Each path is a new rotation, seen through one point. The rows after it are directions, each followed by how far the rotation turns it, in degrees a step (0 if it stays put).
Each turn is a multiple of 5 degrees from 10 to 175, or 0.
Each row of a path follows its step; steps can be skipped.

step 0: [-10  -3  -2   1  -2   1   1  -4  -1  -9   2   0   6  -9   1   3 -15  -9
  -3   4  -6  -8 -15  -1  -2  -1  -8  -1   1  -1  -8   0  -5  11   7  11
   6  -6   0  15  -8   2  12 -14   3  -2  -7   0   1  17   2  10  -7  -5
  -6   7  14   7]
step 1: [  5  18 -10  -1  11  -5  13  -5   2   5  -8   0   5   0  -1   5   8  -5
   3   5   4  10  -4   6   7  -6   0   1   1   9   5  -9  21   5  -1   6
   3  -6  -8   6  -3   9  -6   3  -1   1  -3  -7   5   1 -12   7   5 -10
  -6 -15   4  -8]
step 2: [ -2  -6   1  10  17  11   3   0  -8  -8   2   4   5   0  16   0  10  -2
   0   0  -5 -10  -1   1  -6   4  15  -3   4   4  -7   7  -5   8   4   5
  -5 -15   2  -1   7   6   3 -19   5  -9   3 -10  10  -4 -10   1  -3   3
   0   4  -9   2]
step 3: [-12   6  -1 -16   4 -17   8  -9   2  -2  10 -14   2  -9  -4  -7  13 -12
  -5  -5   3   7   5   4   8  -5   9  -3  11   0  -7   5 -10   5   6   6
   3   1  -5  -4 -11  -1  -1   5  12   6   4  -5  -2  -9   5  -1   3   4
  -3 -10  -4   0]
step 4: [ 12   8   2  10  10  -1  -3  -4   0   0 -12  -2  -5   9  -3   7   6   0
  -8  -2   6   5  14   6   0   9   9  -5   8  -3   1   1   0  -3  -3   1
  -7  16   3 -19   0  -4 -11 -12  -9  -7  -1   3  10   0   1  -5   2  15
   1   4  -8  -2]
step 5: [ -9 -10   3   2  -5  -9  -5  14  -6  10   5  -3  12   0   1   3  -2 -10
 -11  -6  -1  -9  -1  -1   2  -9   3   3  -6  -1   3  13 -17  10  -4  -6
  -8   8  -2  -6  -5   8  -7   8  11  -2   0   9   1   3  10  -4  -6   5
  12  10   6   8]
step 6: [ -4  11  -3   1   3  -5   4  -1   1   4  -6  -2  -2  -1 -11   0 -11  -9
  -3   4  -7   4  -4   8  13  11 -21  -3  -1  -3  -3 -10  -4  -6  -4   4
   5  10   4  -4   5  -2  -8   3 -13  -3 -13   8  -3   6  13  14   4   6
 -10   3   6   7]
step 7: [ 15  10   1  16   6  -5   0  13  -4  14  -6   6   7  -6  13  -7  -8  10
   3  -7   6  -1 -10  -5  -6  -8  -4   8  -3  13  -1   3   3  12 -11  -5
  -1  -2  -4   2   2   6   1   3  -5  -8 -10   2   5   9  -8  -2  -1  -4
   0   7   9  -1]
step 8: [ -4  -6  -4  -7   6  -1   3   8  -1  -7  14  -4   6  -6   4 -16   9  -7
  10  11 -17  -4  -4  10   8   3  -8   0 -10  11  -4   5   7  -2   5  -5
  -1 -11   5  15   7   8  -1   2  -2   1  -4  -5   0  -1   6   4   0  -3
 -16   5  -6   7]
step 9: [ 12   2  -8   2  10  -7   7 -14   5  -5   0  -4   0  -8  11 -19  -3   9
   8  -2  10   9   2  -3   0   6   3  13   7   0  -7  -9   1   5  11   3
  10  -4  -5  -2  -9  -9   2  -4  -5   0  -7  -2  -6   3 -13  -3  -2  10
  -6 -10  -4   6]
[ 0 -2 -3  3 -1  1 -2 -2  4 -2  3 -3  1  0  0 -4 -1 -1 -4 -1  0  0  2  0
  1 -2  3 -2 -3  0  0 -3  0 -2  2 -2 -4  4  0 -2 -3 -1  0  0 -2  0  0 -2
  1  1  0  0 -2  1  2  0  2 -3] | 60
[ 4  1  4  1 -1  2  1  5  2 -1 -2 -3  3  1 -1  0  5 -1 -1 -3  1  2  0 -3
  0  0 -2  0  1 -1 -3 -2  3  0  2 -1  0  1 -3  2  1  0 -2 -2 -1 -3  0 -1
  1  3  1 -3  4 -2  3  0  0 -1] | 125

step 0: [  4  -3  -2   6 -13  -5 -12  -5   0 -13   3  -8   6   8 -12 -12   5   2
   1   0 -15  -5  -3  -4   1  12  -3 -11   2   5   8 -11 -18   4   3  15
  -3   1   5   3  -9   9   1   1  13   7   1  10  -1  -8   2  12  -9   9
  -6   4 -16  -3]
step 1: [ -2   2 -11 -12   4  -3   4  -5   3  -2  15  -7   6 -10   0  22   5  -6
   3  14   3 -13   0   5   5 -12  -4   8  -9  -8   9   2  -1 -10   2   1
   4  -6  -9 -17   1  -7  -7 -14   3  11  -5   0   1   8  10   6   2  -5
  10  -1   1  -6]
step 2: [ -1  -2   9   0   4  13   0   0  -1  14   2   1   5  -6  -2   0   3  10
 -11   1  -2   3   3   1 -11   1   5  12   7 -13   9   5   4  23   1  -1
  -3   1   2  11  -5   5  13 -17 -11 -11  -8   9   2   3 -12  -2   1  -1
   1   4 -11  18]
step 3: [  1   3  -1  16   3   0   2  -5   5 -10 -16   3   5   0 -11 -10   4   6
   9  -3 -11  -2   8   7 -15  -5   2 -12   5  -3  -6  -1  -3 -10 -12   0
  -2 -14   3   4 -10  -8  -2   5  -7   7  15  -6  -5  11  13   5   5  -2
   5  15  15   5]
step 4: [  0   0   5  -5   9  -4  -4   9   1  -4   2  -2  -4  -4  -3   1 -16  -4
  -2 -11  -4   0  -2 -10  -3   4 -10  -3  -4  -5  -1  -1  14   4 -14   5
  -3  15  -6   5  13   0  -8 -14  10   3 -14 -21  14  -1  -1   1   2  12
  11  -6   7 -14]
step 5: [-12  -4   0  -6   8   5  11 -12   1   4   0  -4   1  12   3  -8  -1   4
  -6   2   4  -8   0  -3   2   5   6 -17 -12  15   4 -11  -3   9  15  -5
  12  -7  12   4   3  -6   5  -9  -2   0   8  -5 -13  -3  -9  -1 -21   6
   1  -9  -5   7]
step 6: [  8   8   3  -3  -8  15  -8   8   9 -13  11   2  17   3 -12   1   1 -11
   8   4   3   8 -11  -4   4  -8   1   1  -4   0  -7   5 -17  -4  11   7
  -1  -1   3  -5  -7   8  -9  -7   5   1  -3  -6  -1 -13   9  -3   3 -14
  -1  10  11   9]
step 7: [ -1 -13  -1   7  13  -6 -13  -8  -5  -6   9   1   3   6  18  -2   8   5
  -7  -6  -4  -2   8  12   0   6  -1  17 -19  -7  -1  -1   9  -9  -9   3
   5   8  -4   1   9  -1  -4 -13  -8  -5  -7  17   2  -7   7   5   4  -5
  -3   1  -1   1]
step 8: [ -3   3   4   4   3   3  -2   1   4   7  -3   2   5 -11  -2   3   5   3
  -5   4   4  11   8   0 -14 -14 -14   0   9  -2   2 -10  -6   1  -2  -2
  -7 -14  10   7  11  -7  23   1   4  12  17   2  18  -1  -4   1 -12  -8
  -6  -5  -3  -1]
step 9: [  5  -1  -2  19 -18   2   7   6   3   1  -8   3   0 -13  10   3  -7  -3
  -4 -12 -13  -5   8   0 -12   4   3 -13  12  -1   3  13 -13   6   1  -4
  10   7  -8 -10  -1   7  -9 -10   8   2  -5  -4  -9  -9   2   9   1   2
   7   3   7  -8]
[-3  4  1  2  1  0  1 -2  1 -1  4  1  1  3 -1  3  3  2  0  4 -1  1  3 -1
 -1 -2  0  2 -1 -3  1  2 -1  2 -4 -4  2 -1 -2  2  2  4  2  2  0  0 -1  4
  0 -1 -1  1  0  0 -1  3  3 -1] | 65
[-2 -3 -1 -1 -2  1  1 -3  1 -1 -2 -1  0  1 -1 -4 -3 -2 -1  1 -2  1 -2  1
  0 -4 -2 -1 -2 -2 -3  1 -4  1  0  2 -1 -2 -1  3  1 -2  1  2  1  1  3  5
 -1  4  1 -4 -2  2 -1 -1 -1  1] | 140

step 0: [ 13   8   7   5   5  -7   4  -1 -11  -2   0   6   3  -3  -8  -9   6  -2
  11   1   0  12   7   0  -5   2  -9  11   4  11   5  -5  -7  14 -13  -2
   1  -3   3  10  -3  13   7   0   0  10  -1  -1   5   9  10  -1 -13  -3
 -14 -16  22   5]
step 1: [ -5  11  18   4  -9   2  -5   3  -3 -14   0   0  -8   5   5  -5 -11 -11
   7   9   4  -3  -2 -12  -7   4   1   0   7  12  15   7  -1  -2 -11  -2
  -2  -5 -13  10  -4   3  -5  -7   0   3  18  -2   8   9  -3  13  -5   4
 -12  -1  17  -4]
step 2: [-12   6  -3  -1  -9   8  -2   7   7  11   6   3  -4  -6  10  -4  -1  -6
  12   4   4 -12   6  -4  -8   7  -1   0  -2  16   3  -5   3   4 -15 -11
 -13 -12  -4  -3   1  27   4   9  -9   4   5   8  -8   9   2   7  -1  -9
   3   0  12   0]
step 3: [ -7   8   3   5 -10  11   2  -2 -13  11  10  -5 -10   2  17   2   2  -3
   7   2   4   7   7 -14  -4  -2  -5  -6 -11  12   3   0   5   6  -3 -11
  -3  14  -6  -6   5   2  -5  -6   3  14  -2  18  -7   5   5   2 -18   4
  -9  -6  -4  -5]
step 4: [ -4  11  10 -13  -1   1  -2   2  -5  12  20   3   1   9   0  -7   1   2
  -2  -4   0   1   1 -14  -1 -16   4 -10  -1  17   1   9   0   4  -9  -1
   0   9 -11  -1  -6   8  19  -8  -6   4 -11 -12 -13  11   2   6   0  -3
  -7   8  -3  -4]
step 5: [ -1  -3  11 -11  -1   8   2   2 -12   1  10  25   5  11   4  -3   4   3
  -1 -10  11   0  -1  -7   4   2 -13  10 -11  11   4   0 -10  15  -2 -12
   4 -10  -2  -8  -3  -8  -1  10  -4   4  -6  -4  -3   7   8   2  -9   1
  -9  13   6  -3]
step 6: [ -7   8  14 -14  -6   5   0  -9  -7  -7  10  -1   2   9  -8  -9  11  -9
   6  -5   0  -8  -4  -7   3   5  -8   1   5  -6  10 -17 -12  12   1  11
  -9   5  -5  13  -2  -4  -7  -3 -14   3   2   2  -9  12  14   2  -7  -9
 -11   2   3  -5]
step 7: [-11  11  16   0   4   8  -3  -2  -2  14  16  21  -6 -10  -2 -13   3   4
   6  13  -6  -2  -2   7   6   1 -11   5  14  10   4  -6   0   5  -5  10
   1  -3   7   3   8   3  -6   4   3   1  12  -4  -5  10   7   5   2   5
 -13  -5   6  -2]
step 8: [-18  -4   7 -13  -5   6 -11  -8  10  -1  -6  11 -15  -9  13 -16   0   1
   6   5   0   3   6  -5  -4   7  -9  -4  -6   5   9   2   1   0 -15  -1
   3   9   5  10   2  -3  -8  -1  -1  -5  -3   8   9  15  -4   8  -3 -10
 -11   6  -1 -13]
step 9: [ -9  -1  -4  -9 -15   1   4 -10  16   8   9   0  -7   3   0 -11  17   2
   3  15  -6  -5   1   3  -9 -11  -1  10  -1   7  -1  -3  -7   3  -6 -14
  -7  12   2 -12   2   9  -6  -6   7  15  -4  -4   0  11   6   9   1  -4
   0   3   6 -16]
[ 1 -4 -3  2 -4 -1  1 -2 -1  0 -1  2  0  0 -2  0  1  1  2 -4  2 -2  0 -2
 -1 -1 -3  3 -4 -1  2  0 -2 -2  0  2 -2  2  4 -1  1  1 -1  0 -3  3 -2  5
  2  2  1  0 -1 -3  3 -2  1  1] | 120
[-6 -1  0  4 -2  1 -1  0  3  0 -2  0 -4 -3  3 -1 -1  1 -2  0  0  0 -2  3
  0  1  1 -2  2  4 -1  0 -1 -1 -3  1 -1  3 -2 -1  0  0 -1  2  1  4  0  1
  0 -4  1  2 -2 -3  3 -1 -1  2] | 60
[ 1  3  2  2 -1  1 -4  1  3  3  3 -1  1  1 -1 -2 -3  3  1 -2  1 -2 -1  0
 -4 -3 -3  2  2  0 -2  3  0  1 -1 -1 -1 -2  3 -3  0  2 -1  1 -2 -1  2 -3
  0 -1  2 -2  5  0  2  0 -2  4] | 140

step 0: [  7  -6  -4  -8  -2  -3  10   4   2  -4  -7  -7 -11  -2  13   1  -4  -8
 -12  -4  -5   9   1   3   2   2  -3   1  -8   5  -9  -7   3   5 -20   7
  -5   8   4  -4  -6   4  -8   1  12  -6  10   7  -4 -19  -2  -6  16  -2
  -6   3  -2   6]
step 1: [  2  -4   3  -2  -6   4   4  -1  -6   5  -1  -4  -7  -6 -15   2   5   1
   1  -4   4   5  11   6   6  -5 -11  16   4   3   1   2   2  13  -7  13
  -9   9  -4  -5 -19   6  -9   8   7  -3  -5  14   2  -3  -8  12  -7  -1
   1  -3 -11  -4]
step 2: [  7 -10  -4   3  -1  -4  -6  -1  -4  -4  -4  -3 -13 -12  -5   9   9  11
  -5  -1  -7   3  -4   2   4  16  -4   4   1   4 -13  -3  10   4 -14   7
   3  -1 -16  -9  -4  -9   8   7   1   1   7  -9  -6  -7  -5   6   4  -7
 -13   8  -9   1]
step 3: [-13   4   6   3  -2  -2  -1  -2   2  -3  -5   1   5  -3   4   4  14  19
  -4   5  -8   2   5   0  12  -1 -14   1  -7   2  -5  -5  -1  22  -1  -2
 -19   6   5 -17  -2  -1  -3   3   2 -12   0   3  -3  -6   3   3   2   9
  -3   6  -7   4]
step 4: [ -4  -3  -3   2  -3   4   8  -1  -9   8 -15   0  12  -3  -1  -2   2   4
  -9   4  16  15   1  -1   7  -1   5   7  -1   5  -8  -3  15  11  -4   8
  -7   5  -8   2   2 -10  -2   7   3   7  -1   4  -2   5  -5  -4   7   1
 -22  14  -5  -1]
step 5: [ -4  -8   7  -1 -10  -2   9   1  -5   6   2  -3  -1  -4   9   1   5  -1
   7   1   6  -4   1 -19  11  -2 -11  -5   3  11  -1 -14  -2  10 -15   3
   4  18  -3   1  -4 -11  -2   3   1  -8   7  -6   0  -9  -6   3   5   8
   6  12  -9  -7]
step 6: [  9 -10   1  -9   3   5  11  -6 -15   7   7   1  12 -11   0   0   9  17
 -10  10  -5   7  -9  -2  10  -2  -1   2  -3  -9  -2  -5  -8   5  -8   6
  -1   6  -7   6  -2  -6  -3  -4  10   2  -3  15   4  -1  -8  10   7  -7
  -1   2  -9   6]
step 7: [ -2 -19   3  -2   4  -3   9   7   8   6   0  -6  -4 -10   9   3   7   7
   0  -8  -2   2   7   6   4  11  -5  -5   4  -2 -17   0   1   1 -14  -3
 -12   6  -2  13  -7  -3 -12   6   3   8   4   6   1  -3   8  -8   6   7
  -2   5 -13  -9]
step 8: [ -2 -14   4  -7  -7  -2   1 -10  -7  -5  -4   5  -4 -14   2  16 -11   0
   0   7  -1   0   7   3   8   6  -2   7  -6  -2   3  -5   6  14  -5  13
 -14   6   4   3  -5  -5 -13   3   1 -12   0   8  11  -9   0   3  10 -12
  -5  -4   4  -5]
step 9: [  2  -7   1  16   8   0   5  -9  -2  -3  -7 -12   0  -3  -4   8   8   2
  -9   0  -1   4  -2   0   6   1  -2  20  13   6   3   2 -12   1 -12   4
   1   1  -8  -2  -9  -1 -13  14   1  -1   2  -3  10  -5   6   5   7  -1
 -10  10 -14  -4]
[-2  1 -1 -2 -3  1 -3  3  1 -3 -1  3 -2  2  2  3 -2 -1 -1  1 -1 -3  0  0
  2  1  2 -7 -2  0 -1 -2 -2  0 -2  4  0 -2 -1  0 -1 -1  1 -3  0 -3  0 -2
  2 -5 -1  0  2  4  1  1  0 -2] | 140
[-2 -1 -3  3  0 -3  1  1 -1  2  3  2 -4  2  3  0  0 -2  1 -3 -1  1 -3  0
 -1  5  1  1 -1  1 -4 -4  2 -2 -1 -4  0  1  3  1  0  2  1  2 -1 -1  1 -3
  0  0 -2 -2  1 -1  0  4  0 -1] | 145
